In the rows, zero is written as 128.
These are runs of 7 systems, one row a step. Runs of the same system follow the same rule from any start.
V, trace 1 (9 x 26):
133 111 142 191 134 119 167 127 142 108 155 146 145 117 148 160 128 92
 174 93 121 154 145 92 158 122

115 150 146 83 123 131 152 162 115 144 144 146 76 109 122 142 111 152
 127 125 133 149 122 112 52 150

101 173 95 133 139 129 109 162 131 145 113 137 120 171 140 110 147 135
 132 97 119 124 117 85 195 108

139 91 137 135 90 115 133 117 139 86 135 142 99 92 130 192 139 94 146
 132 96 153 107 91 117 103

133 161 124 43 132 130 116 156 134 151 124 130 96 144 81 107 135 130 97
 133 115 107 100 138 98 125

134 123 110 163 145 101 103 134 124 115 110 158 154 148 111 143 137 87
 134 108 96 107 119 139 211 105

157 73 137 99 101 126 148 131 89 100 131 152 104 95 119 161 119 117 126
 147 108 134 130 172 75 121

144 135 106 83 175 143 136 149 112 150 98 131 139 186 117 82 127 151 98
 103 150 104 124 154 144 106

139 90 134 191 161 130 129 91 106 93 102 162 163 123 143 174 114 110 135
 123 130 137 134 113 147 97
F, trace 2:
125 132 133 167 109 191 129 100 95 114 147 143 176 98 168 122 119 129
 143 157 126 117 157 114 105 153

124 149 143 143 125 161 166 126 154 151 181 120 160 114 137 99 150 102
 176 117 127 147 178 103 125 135

98 173 164 172 154 94 131 132 163 157 162 128 134 102 114 145 113 127
 154 106 143 152 137 111 125 175

75 180 123 156 93 129 86 148 111 139 138 138 103 100 154 142 121 157 136
 143 116 134 124 97 125 177

116 137 103 136 65 149 121 146 144 115 154 120 108 115 166 140 163 118
 158 114 97 143 119 76 173 125

157 121 145 119 110 123 133 131 171 106 164 136 120 91 109 186 133 93
 145 91 100 137 83 102 136 144

137 155 128 108 125 140 89 149 101 128 147 185 135 91 91 162 120 105 129
 119 80 106 103 153 126 160

127 114 99 127 106 128 125 170 76 133 143 177 116 117 136 136 149 116
 163 107 88 142 159 169 163 119

152 98 119 99 135 119 160 164 124 138 145 138 92 119 140 157 132 157 151
 59 142 174 125 156 135 130
N, trace 3 (9 x 26):
151 130 109 89 172 142 137 166 97 123 97 164 117 170 123 136 107 149 98
 81 134 110 87 128 136 113

141 106 111 137 159 152 129 132 65 100 88 191 137 149 136 152 114 117
 118 123 111 120 124 112 128 82

134 107 126 87 159 130 136 121 100 131 98 166 107 138 100 138 146 111
 128 142 118 154 147 118 86 53

110 137 124 125 185 94 97 106 133 149 74 133 125 162 92 119 141 126 109
 145 141 140 139 126 134 67

101 103 119 146 126 91 80 92 111 118 71 117 101 129 133 148 131 153 101
 176 141 144 129 137 120 93

134 103 106 81 92 134 94 99 139 121 96 83 107 138 131 107 157 148 94 174
 131 121 118 144 122 92

160 88 129 130 120 119 121 83 159 103 106 82 162 150 116 109 131 108 98
 161 134 90 113 156 151 110

151 96 154 131 121 123 143 94 123 112 125 103 152 116 117 115 98 124 101
 178 145 98 135 178 79 154

130 128 133 124 121 149 154 122 112 149 137 98 159 145 139 57 123 138
 123 164 151 103 175 175 107 147
J, trace 4 (9 x 26):
85 165 126 157 106 120 91 116 139 164 152 114 142 105 124 97 163 116 160
 162 113 143 182 136 147 137

111 133 136 120 102 86 122 124 189 158 155 66 98 110 124 120 154 145 145
 124 148 163 137 145 139 150

128 156 133 119 129 123 92 124 162 145 134 93 132 112 125 133 109 176
 101 108 158 112 85 152 136 196

137 137 110 142 79 176 103 136 114 114 158 126 154 97 166 133 123 147
 133 118 113 101 109 142 156 190

170 113 129 101 104 178 165 137 146 128 189 127 155 98 136 124 148 109
 163 89 114 134 139 142 130 151

146 146 149 140 183 123 156 148 143 155 163 156 159 120 102 138 115 114
 155 63 137 139 137 147 142 157

94 155 120 159 150 122 124 166 85 157 135 170 114 116 152 141 116 163
 156 91 137 160 157 137 135 155

113 145 89 91 123 159 115 153 117 158 128 128 99 136 156 113 168 175 146
 92 137 166 143 112 148 102

136 145 112 107 148 143 89 117 172 133 120 129 124 123 120 165 160 138
 129 79 126 151 85 78 167 101
C, trace 5, 9 rows:
152 111 162 85 137 107 178 135 148 118 132 114 92 129 106 141 100 129
 105 128 149 131 100 125 56 134

134 161 113 111 147 159 87 131 105 120 101 160 162 152 101 116 116 112
 91 143 100 68 95 125 144 126

132 68 122 170 108 116 155 116 87 97 116 147 134 127 151 137 134 97 151
 154 112 141 174 148 136 86

119 143 143 77 144 105 164 150 138 166 134 107 97 152 99 80 130 137 122
 142 149 137 156 150 78 119

118 151 118 158 188 114 99 126 121 133 82 142 153 171 123 127 104 147 97
 106 149 101 101 123 173 126

120 86 126 160 89 136 145 118 79 92 109 131 107 113 182 152 104 153 122
 164 138 138 137 124 89 129

122 152 124 77 107 150 139 122 159 140 127 86 119 160 118 71 157 116 113
 165 127 111 133 93 108 97

124 133 155 187 178 85 124 99 155 117 109 135 162 140 97 147 107 86 123
 133 131 115 120 110 151 117

105 129 140 144 90 104 124 145 81 126 135 137 108 102 134 126 96 138 120
 176 119 113 145 176 86 179
D, trace 6 (9 x 26):
141 151 116 115 178 154 137 160 117 141 118 146 140 159 143 124 104 169
 110 65 157 114 97 125 151 151

118 117 113 179 132 148 127 126 79 96 107 181 140 131 162 162 125 111
 143 125 107 135 137 82 149 94

132 137 128 69 128 162 129 117 135 139 134 142 114 119 102 126 169 106
 139 142 108 154 142 86 84 70

101 175 139 128 177 74 91 131 157 169 115 133 126 143 70 120 135 113 123
 127 126 130 129 139 151 122

95 111 131 150 101 67 106 136 101 117 102 128 70 109 137 165 106 153 116
 161 131 146 120 147 106 141

146 112 88 67 84 156 102 136 135 119 115 91 100 140 152 116 152 169 102
 120 131 118 90 141 150 123

168 95 126 152 148 122 125 100 160 94 113 121 169 144 117 150 124 97 115
 103 123 103 90 127 187 111

157 99 154 120 143 155 134 95 96 106 123 159 157 100 107 150 102 111 113
 161 123 113 131 150 59 127

125 137 109 109 134 147 111 130 100 166 131 131 156 137 116 70 154 131
 137 148 124 119 185 191 140 119
V, trace 7 (9 x 26):
129 119 116 71 75 110 117 138 170 142 148 84 79 111 118 123 171 136 136
 132 119 152 121 144 130 121

146 131 126 113 142 91 95 129 179 133 125 105 126 129 96 150 130 131 111
 87 130 116 74 153 181 149

153 115 120 125 101 150 83 127 104 108 141 157 144 81 123 170 120 129
 123 120 97 108 97 174 142 170

172 106 102 74 115 186 137 139 115 137 155 131 155 124 133 98 155 132
 138 103 118 118 145 180 143 126

169 100 140 134 192 136 155 113 147 137 138 142 167 124 115 148 130 123
 150 65 153 153 140 151 145 115

119 136 134 131 172 147 106 125 85 149 122 176 128 92 131 164 112 171
 136 108 147 165 144 143 86 142

103 137 89 119 128 164 99 127 103 152 111 132 117 134 166 110 168 171
 146 121 139 168 166 114 148 88

130 98 132 125 132 115 116 82 176 125 114 95 109 113 131 159 164 136 141
 123 149 183 129 93 127 77

108 159 139 101 141 107 59 99 155 152 107 113 110 104 88 147 134 153 99
 154 136 136 100 132 102 136
J, trace 8:
143 162 126 121 178 134 111 124 167 162 137 119 180 152 93 95 139 117
 126 93 136 105 124 147 179 137

101 126 137 192 106 100 119 134 122 119 144 142 112 85 159 180 115 138
 158 115 124 161 133 114 140 165

133 148 118 57 120 174 119 139 117 168 148 120 118 111 125 96 149 169
 128 127 140 141 147 156 85 138

136 140 107 151 142 120 108 132 166 131 130 117 160 149 126 125 148 114
 139 82 120 116 110 124 224 128

126 116 149 135 111 129 126 124 126 117 149 145 98 67 141 195 116 149
 146 111 130 171 114 112 85 156

136 165 110 75 149 171 93 141 108 171 134 147 156 131 100 85 147 140 122
 124 118 107 143 171 128 136

126 105 110 176 110 95 122 137 145 116 138 127 129 124 147 155 151 107
 163 93 109 149 133 129 209 119

143 116 145 82 144 136 128 122 130 143 135 133 97 87 118 166 124 171 127
 107 154 171 119 143 62 138

128 160 99 125 162 154 72 128 108 151 106 149 174 149 116 102 136 139
 115 116 122 96 126 161 185 130
D, trace 9, 9 rows:
160 155 142 70 154 157 115 106 176 145 141 107 160 130 78 109 139 114
 105 125 130 101 100 125 112 131

109 133 144 191 143 81 108 122 107 128 122 149 156 120 108 133 100 102
 128 157 115 104 148 177 147 159

131 88 121 102 72 134 155 140 100 125 144 108 89 106 159 119 137 154 138
 154 132 151 159 166 83 134

150 133 110 110 152 144 145 140 168 150 137 91 150 165 137 94 143 152
 129 71 159 122 118 138 183 134

130 113 152 200 159 124 153 108 116 96 117 153 154 123 150 172 86 120
 131 117 144 129 119 91 121 137

120 154 120 92 106 200 119 126 91 135 138 150 134 109 140 108 144 137
 131 161 112 125 148 100 74 120

109 159 123 141 134 99 120 134 167 160 146 115 141 145 102 93 168 89 158
 124 110 135 162 125 185 106

113 123 169 145 133 66 154 133 148 126 133 119 84 109 113 167 96 132 127
 133 147 154 116 121 77 151

112 165 100 97 102 160 92 161 99 140 123 125 112 134 151 110 117 181 100
 125 129 100 95 138 132 173
Q, trace 10:
103 115 111 97 112 113 92 109 115 147 102 118 91 120 120 119 170 143 131
 172 124 165 165 141 106 74

120 120 110 122 144 90 97 110 170 149 99 78 116 160 124 109 155 156 115
 119 158 144 125 147 179 101

132 100 135 158 126 95 85 85 153 100 95 104 121 110 130 181 116 145 101
 137 145 130 83 130 142 135

159 94 123 102 94 161 100 88 124 108 119 98 151 109 131 121 126 145 94
 168 132 97 113 175 108 145

167 87 137 147 119 133 157 95 159 117 152 92 181 129 124 100 140 89 141
 138 130 109 154 168 154 126

136 106 177 160 154 90 169 105 146 130 148 120 140 104 105 141 97 109
 138 142 152 142 154 156 78 152

110 145 141 159 167 144 135 119 89 153 121 135 159 134 145 95 95 162 120
 146 167 120 169 160 90 159

108 130 124 183 117 163 160 120 125 126 139 109 150 135 195 109 127 152
 154 124 157 146 164 84 139 135

125 163 151 112 131 163 151 120 172 137 157 106 124 115 138 133 124 146
 133 112 154 145 109 57 85 150
N, trace 11 (9 x 26):
141 129 130 132 122 134 115 107 192 110 134 95 129 116 138 168 137 137
 125 89 139 138 73 78 162 138

138 153 142 127 107 161 89 111 137 108 148 147 152 84 110 163 116 108
 117 141 95 98 85 107 113 168

136 142 127 115 99 138 112 142 118 143 172 154 148 94 97 118 152 80 158
 140 76 117 158 171 141 145

138 116 135 132 150 79 143 152 143 158 155 129 123 117 105 131 131 125
 158 82 135 153 152 198 156 151

124 137 116 131 156 131 114 149 110 147 121 136 118 124 153 147 102 199
 118 75 167 143 108 155 137 172

142 120 91 122 113 203 117 135 91 111 124 153 140 124 182 143 140 161
 135 95 122 134 116 101 149 121

168 104 130 105 143 173 148 106 147 110 143 154 149 113 116 160 154 92
 151 94 109 150 123 87 125 80

124 162 160 129 192 120 101 100 147 151 129 162 155 104 69 154 127 102
 132 124 124 140 131 117 100 119

80 156 123 153 135 107 62 120 99 162 117 153 121 97 117 134 143 143 144
 155 116 155 167 156 132 131
F, trace 12:
134 120 126 154 142 90 138 138 168 115 114 96 115 154 145 149 109 151
 114 80 159 127 82 115 179 146

139 121 131 129 112 165 113 111 99 85 104 146 129 114 146 163 93 143 90
 151 124 99 78 97 90 143

147 131 112 103 114 185 142 126 112 120 140 152 161 142 121 97 159 79
 139 145 87 106 150 104 132 84

138 111 162 138 160 72 173 133 152 140 149 137 129 128 83 132 127 78 154
 116 125 150 159 154 121 113

99 165 138 113 148 91 111 161 107 163 120 135 94 129 109 121 97 169 106
 132 147 124 122 167 96 174

98 131 83 150 106 133 109 151 94 122 92 125 110 167 181 109 137 164 119
 128 132 122 130 112 184 111

158 76 131 121 105 140 171 109 157 86 124 101 110 131 156 157 133 124
 128 116 142 147 103 82 117 92

158 154 150 83 163 157 115 106 155 127 130 142 158 123 71 135 121 101
 101 130 118 97 88 109 94 126

107 137 128 158 140 102 101 124 86 136 110 168 151 132 97 115 131 86 133
 173 92 111 170 162 138 106
C, trace 13, 9 rows:
98 140 148 185 87 113 103 105 150 117 155 119 127 74 143 166 127 116 152
 152 115 147 131 98 125 163

112 159 129 115 67 114 109 143 171 147 175 90 113 99 118 112 154 115 147
 140 102 124 129 140 149 171

150 125 129 146 119 100 132 143 178 125 160 110 141 121 119 145 131 109
 144 77 119 120 99 146 197 166

161 115 135 115 103 144 156 162 121 112 173 144 125 94 137 161 104 130
 139 84 115 120 99 155 121 188

159 139 101 84 109 192 140 164 116 128 161 156 146 129 135 119 150 114
 145 84 95 113 117 121 154 129

147 117 130 130 158 145 162 143 121 128 149 179 135 118 125 160 143 99
 170 74 112 165 145 102 135 94

108 160 127 95 153 134 115 161 96 162 136 184 95 104 107 152 136 144 147
 104 116 166 141 124 92 124

104 141 88 115 136 127 70 141 110 145 98 152 97 131 136 148 164 156 135
 104 117 162 125 117 170 87

130 87 124 106 121 103 108 108 143 118 106 116 77 104 134 182 149 155
 129 117 142 184 111 119 113 90
Q, trace 14 (9 x 26):
139 141 142 125 151 158 114 93 125 102 100 145 162 140 105 131 109 102
 90 166 119 85 98 85 94 106

111 127 130 133 91 130 138 113 119 117 122 118 134 144 123 86 144 81 127
 203 100 105 165 112 111 89

110 134 146 130 131 67 175 143 165 140 122 84 102 173 110 85 123 109 120
 152 146 121 142 122 125 112

107 143 145 170 162 84 134 132 121 114 88 129 121 165 127 133 74 138 88
 142 153 99 97 108 123 144

124 115 115 142 92 162 139 127 85 86 101 128 127 149 173 118 102 139 97
 171 126 90 112 97 108 128

157 114 127 98 107 162 189 131 152 104 137 99 140 167 138 90 135 94 121
 135 125 100 120 88 121 99

131 148 165 134 166 103 162 123 153 121 125 144 137 151 79 129 110 69
 120 142 117 108 120 87 100 104

86 157 136 144 135 100 125 140 81 134 98 155 111 150 112 105 106 113 108
 191 115 108 154 123 89 113

100 128 103 141 104 111 159 158 112 125 102 102 98 187 169 79 127 142
 118 148 140 118 144 108 149 105

Which system made each run below?
trace 15 (2 x 26):
115 118 85 115 119 154 127 165 71 125 104 163 95 147 172 134 142 163 135
 104 123 152 136 114 144 95

149 95 118 99 138 149 141 106 146 105 101 125 110 143 139 155 154 130
 125 110 136 157 106 69 124 56
 | V
trace 16, 2 rows:
146 141 152 90 129 112 142 157 152 144 173 142 105 90 92 162 121 122 142
 87 118 144 105 151 103 170

124 161 98 113 137 137 104 182 103 151 139 166 119 130 131 135 132 150
 138 71 111 126 112 148 177 154
 | V
trace 17, 2 rows:
114 157 98 87 85 144 100 156 147 142 134 93 88 129 154 118 150 175 119
 110 130 132 96 111 150 149

159 140 116 93 104 162 106 133 164 111 149 122 134 112 123 156 137 125
 118 90 106 106 60 101 158 150
 | J
trace 18, 2 rows:
109 147 136 160 113 128 94 92 165 146 135 68 156 115 145 100 128 158 120
 152 160 119 135 145 144 173

127 135 139 151 86 154 123 103 165 128 167 74 154 95 162 114 128 149 137
 138 147 121 130 130 131 185
 | J
trace 19, 2 rows:
104 123 128 196 157 110 143 140 99 112 111 168 122 134 164 169 104 137
 145 100 140 156 135 91 145 119

116 145 130 87 112 166 142 141 117 129 135 144 86 111 143 147 133 151
 133 129 129 160 122 66 61 113
 | F
trace 20:
164 100 128 145 106 172 173 126 112 81 133 126 163 146 162 119 94 117
 109 133 129 78 106 119 126 149

156 131 151 138 151 168 194 132 115 114 152 154 176 146 124 103 104 85
 136 126 123 96 145 108 102 131
 | F
trace 21:
141 93 152 149 108 65 170 137 159 100 133 93 100 132 129 148 93 120 115
 126 143 119 98 146 128 159

159 115 140 124 154 148 145 127 95 107 114 145 157 140 122 126 73 138 87
 130 143 78 99 163 98 162
 | Q
trace 22, 2 rows:
93 190 142 122 143 122 88 113 176 177 144 96 128 111 109 112 147 151 134
 132 149 148 135 109 121 152

95 143 116 187 84 115 82 118 145 124 138 104 133 101 160 142 142 138 146
 136 117 134 128 119 185 161
 | N
trace 23:
142 117 128 132 146 94 81 104 173 117 106 114 121 118 107 180 131 135
 110 97 134 135 72 126 169 127

146 100 121 109 99 140 70 98 107 107 111 134 133 88 114 159 129 133 102
 164 106 109 104 177 113 139
 | Q
trace 24 (2 x 26):
91 159 115 145 140 140 74 97 114 126 78 133 137 149 130 117 134 135 99
 178 127 113 123 83 129 93

107 122 114 124 66 116 118 114 156 114 115 74 100 144 146 104 157 122
 116 181 120 120 124 94 138 100
 | Q
trace 25 (2 x 26):
123 113 137 140 162 106 139 94 147 126 98 127 134 155 105 122 151 88 134
 151 130 148 155 94 130 49

99 129 153 135 149 66 109 112 117 134 92 135 97 125 89 142 109 121 106
 181 132 135 136 142 79 111
 | V
trace 26 (2 x 26):
118 110 145 167 85 72 119 113 158 94 121 91 109 118 128 152 108 111 110
 164 122 109 95 125 139 152

146 137 122 93 67 158 127 143 128 108 149 110 132 127 128 102 122 115
 104 158 99 70 97 139 123 166
 | F
trace 27 (2 x 26):
153 90 135 166 132 164 181 105 138 112 146 108 162 124 180 129 121 144
 153 101 167 149 151 113 128 133

142 145 163 120 167 175 150 96 152 139 152 130 157 100 123 140 119 138
 137 116 157 148 132 89 66 140
 | Q
trace 28, 2 rows:
155 93 129 87 109 153 140 132 79 116 126 142 119 108 126 129 107 145 109
 152 125 114 130 186 66 143

160 101 113 139 157 154 166 126 119 134 133 131 179 161 139 89 144 110
 148 100 137 122 169 157 171 100
 | Q
trace 29:
135 90 127 85 89 89 129 149 126 113 125 123 56 104 122 171 132 142 122
 128 117 154 103 151 99 122

161 124 106 57 128 134 99 134 149 123 107 124 117 148 91 131 147 121 94
 114 109 101 74 142 152 103
 | C
trace 30:
158 122 104 91 91 156 116 153 99 116 135 135 142 132 123 104 122 122 106
 136 97 71 107 183 147 158

178 76 127 128 136 127 183 146 104 112 142 145 153 142 126 119 115 99
 139 102 121 111 144 191 146 126
 | N
trace 31 (2 x 26):
146 98 128 90 85 106 124 126 168 141 163 86 104 92 116 132 164 131 148
 120 122 156 137 179 133 139

158 122 135 118 162 110 107 121 154 143 129 111 150 119 104 142 108 155
 108 87 154 114 93 192 152 176
 | J
trace 32, 2 rows:
158 96 153 154 168 89 171 135 132 97 116 149 131 144 114 172 84 107 117
 94 139 118 93 132 131 131

133 136 120 90 104 161 135 164 63 116 126 168 114 126 130 119 103 134
 107 151 103 93 117 147 81 147
 | C
